In the data rows, 500 means zero.
Some points, each followed by its number:
np.array([600, 509, 759, 524, 375, 438, 408, 316, 457, 608, 435, 329, 350,
          545, 302, 400]) 0
np.array([463, 456, 444, 647, 616, 583, 653, 653, 501, 396, 530, 541, 576,
          393, 678, 592]) 1
np.array([568, 308, 651, 602, 381, 545, 703, 611, 534, 586, 445, 624, 629,
          494, 440, 556]) 2
np.array([516, 556, 563, 515, 523, 481, 478, 460, 494, 523, 498, 420, 515,
          529, 472, 441]) 3
np.array([484, 488, 417, 516, 540, 491, 534, 456, 482, 491, 512, 468, 563,
          501, 463, 538]) 4
np.array([354, 772, 258, 207, 989, 327, 743, 485, 547, 561, 653, 202, 293,
          322, 646, 683]) 5
np.array([424, 492, 556, 561, 560, 387, 612, 464, 512, 478, 545, 434, 576,
          412, 508, 462]) 6
np.array([618, 670, 496, 470, 388, 362, 208, 395, 527, 390, 535, 426, 273,
          709, 382, 301]) 7
np.array([559, 697, 613, 336, 474, 345, 443, 384, 355, 598, 564, 257, 366,
          557, 387, 467]) 8
np.array([545, 506, 735, 532, 392, 444, 540, 464, 573, 455, 350, 473, 463,
          500, 501, 279]) 9
np.array([507, 407, 255, 510, 600, 506, 590, 551, 518, 472, 561, 530, 734,
          562, 389, 625]) 10
np.array([505, 481, 532, 411, 457, 584, 541, 534, 456, 506, 483, 493, 453,
          518, 492, 475]) 11
np.array([529, 495, 536, 502, 474, 519, 439, 564, 575, 441, 509, 561, 361,
          546, 461, 462]) 12
np.array([546, 674, 684, 423, 356, 618, 790, 464, 358, 779, 312, 426, 375,
          419, 593, 536]) 13
np.array([468, 598, 690, 469, 511, 523, 468, 496, 408, 589, 531, 454, 340,
          562, 602, 547]) 14
np.array([483, 703, 619, 551, 464, 613, 397, 570, 337, 556, 425, 574, 453,
          672, 692, 404]) 15
np.array([526, 504, 708, 560, 393, 543, 470, 406, 449, 516, 324, 502, 494,
          542, 427, 395]) 16
np.array([526, 561, 392, 420, 535, 525, 515, 528, 480, 522, 429, 486, 484,
          504, 483, 430]) 17
np.array([531, 756, 413, 488, 459, 307, 292, 456, 406, 361, 606, 388, 359,
          604, 322, 534]) 18
np.array([528, 523, 598, 545, 446, 503, 493, 551, 454, 588, 498, 561, 490,
          568, 546, 470]) 19
np.array([515, 525, 440, 684, 569, 524, 753, 610, 416, 506, 625, 512, 743,
          519, 566, 709]) 20
np.array([274, 0, 0, 652, 999, 999, 485, 858, 949, 31, 729, 715, 999,
          494, 750, 556]) 21
np.array([360, 475, 517, 306, 496, 353, 611, 446, 341, 352, 520, 434, 711,
          366, 303, 550]) 22
np.array([445, 558, 458, 482, 684, 434, 539, 451, 506, 521, 539, 409, 509,
          429, 537, 519]) 23
np.array([607, 149, 246, 476, 457, 758, 678, 768, 626, 415, 327, 918, 749,
          479, 581, 553]) 24
np.array([491, 487, 567, 675, 530, 313, 436, 415, 529, 606, 604, 359, 517,
          476, 583, 622]) 25
np.array([538, 405, 545, 488, 572, 502, 600, 521, 478, 478, 500, 528, 635,
          481, 497, 421]) 26
np.array([516, 583, 458, 311, 564, 593, 497, 512, 524, 619, 457, 419, 476,
          492, 630, 412]) 27
Which three points above are nearest to each new point by angle? Their numbers follow each, nearest first.
np.array([514, 692, 419, 332, 600, 501, 326, 495, 483, 504, 596, 415, 429,
          620, 498, 514]) 18 8 7
np.array([300, 313, 282, 474, 736, 504, 420, 568, 809, 238, 559, 826, 398,
          194, 527, 632]) 21 24 1
np.array([463, 594, 464, 509, 409, 518, 469, 523, 528, 456, 588, 542, 446,
          565, 597, 457]) 15 7 12
np.array([483, 521, 502, 599, 579, 535, 461, 435, 470, 505, 585, 518, 594,
          521, 541, 591]) 20 25 4
np.array([473, 380, 411, 407, 553, 615, 557, 595, 458, 552, 487, 628, 610,
          501, 506, 576]) 24 10 21
np.array([566, 546, 549, 604, 414, 393, 508, 484, 533, 497, 459, 439, 394,
          536, 405, 506]) 0 7 18
np.array([487, 567, 534, 542, 495, 471, 507, 483, 460, 503, 483, 502, 495,
          486, 522, 487]) 15 14 3
np.array([478, 725, 402, 561, 699, 558, 351, 523, 330, 516, 657, 537, 647,
          592, 659, 707]) 20 15 23
np.array([417, 619, 423, 298, 634, 391, 509, 436, 380, 468, 496, 410, 504,
          436, 465, 534]) 5 23 22
np.array([519, 614, 468, 540, 362, 490, 356, 463, 455, 543, 478, 444, 406,
          711, 487, 536]) 7 18 15
np.array([457, 540, 503, 365, 511, 533, 412, 484, 418, 550, 509, 554, 442,
          563, 555, 580]) 14 15 27
np.array([385, 547, 644, 620, 381, 525, 512, 553, 450, 428, 563, 541, 388,
          459, 550, 577]) 14 19 15
np.array([517, 606, 447, 531, 513, 472, 529, 535, 462, 612, 593, 389, 574,
          479, 520, 532]) 20 25 23
np.array([470, 509, 488, 405, 555, 453, 547, 462, 457, 499, 491, 454, 562,
          462, 430, 497]) 22 4 23
np.array([555, 475, 548, 523, 415, 518, 490, 477, 425, 582, 460, 476, 515,
          525, 489, 466]) 16 0 19
np.array([518, 555, 531, 485, 470, 430, 438, 503, 508, 471, 579, 480, 541,
          547, 406, 554]) 18 8 7
np.array([472, 537, 538, 515, 387, 435, 517, 502, 440, 498, 503, 356, 578,
          584, 398, 535]) 8 3 22
np.array([587, 587, 508, 557, 452, 537, 402, 380, 528, 481, 352, 458, 302,
          596, 447, 446]) 7 0 16
np.array([407, 286, 336, 655, 636, 499, 551, 645, 624, 310, 695, 794, 683,
          376, 484, 793]) 21 10 1
np.array([517, 556, 537, 485, 489, 461, 500, 507, 505, 479, 476, 481, 474,
          502, 508, 452]) 9 7 3
np.array([504, 472, 482, 412, 535, 527, 475, 478, 541, 480, 502, 567, 441,
          452, 550, 479]) 27 12 24
np.array([504, 442, 411, 384, 507, 380, 493, 482, 520, 421, 432, 503, 432,
          454, 327, 537]) 22 18 17
np.array([524, 416, 458, 475, 506, 588, 497, 465, 474, 505, 435, 549, 480,
          556, 574, 458]) 24 11 27
np.array([492, 534, 488, 411, 527, 475, 520, 438, 402, 465, 514, 475, 574,
          489, 420, 520]) 22 4 8
np.array([490, 355, 237, 611, 628, 446, 761, 455, 387, 457, 496, 397, 761,
          444, 283, 610]) 4 10 20
np.array([478, 432, 209, 216, 653, 700, 568, 659, 357, 524, 555, 742, 659,
          450, 628, 705]) 24 10 21
np.array([497, 270, 394, 483, 620, 584, 616, 564, 430, 539, 468, 548, 592,
          483, 638, 491]) 24 26 21
np.array([383, 448, 423, 476, 497, 542, 482, 558, 574, 467, 586, 503, 452,
          604, 493, 487]) 21 12 10
np.array([449, 463, 487, 530, 487, 459, 411, 581, 397, 534, 545, 477, 544,
          557, 587, 567]) 25 15 19
np.array([538, 291, 333, 394, 397, 242, 494, 461, 656, 256, 408, 573, 306,
          369, 160, 524]) 12 22 18
np.array([467, 309, 148, 141, 746, 853, 546, 646, 403, 599, 475, 890, 615,
          436, 630, 795]) 24 21 10
np.array([566, 457, 555, 644, 471, 528, 535, 497, 536, 506, 433, 516, 490,
          548, 563, 437]) 9 16 19
np.array([570, 591, 624, 463, 458, 392, 442, 387, 443, 562, 403, 401, 381,
          512, 435, 436]) 0 8 3
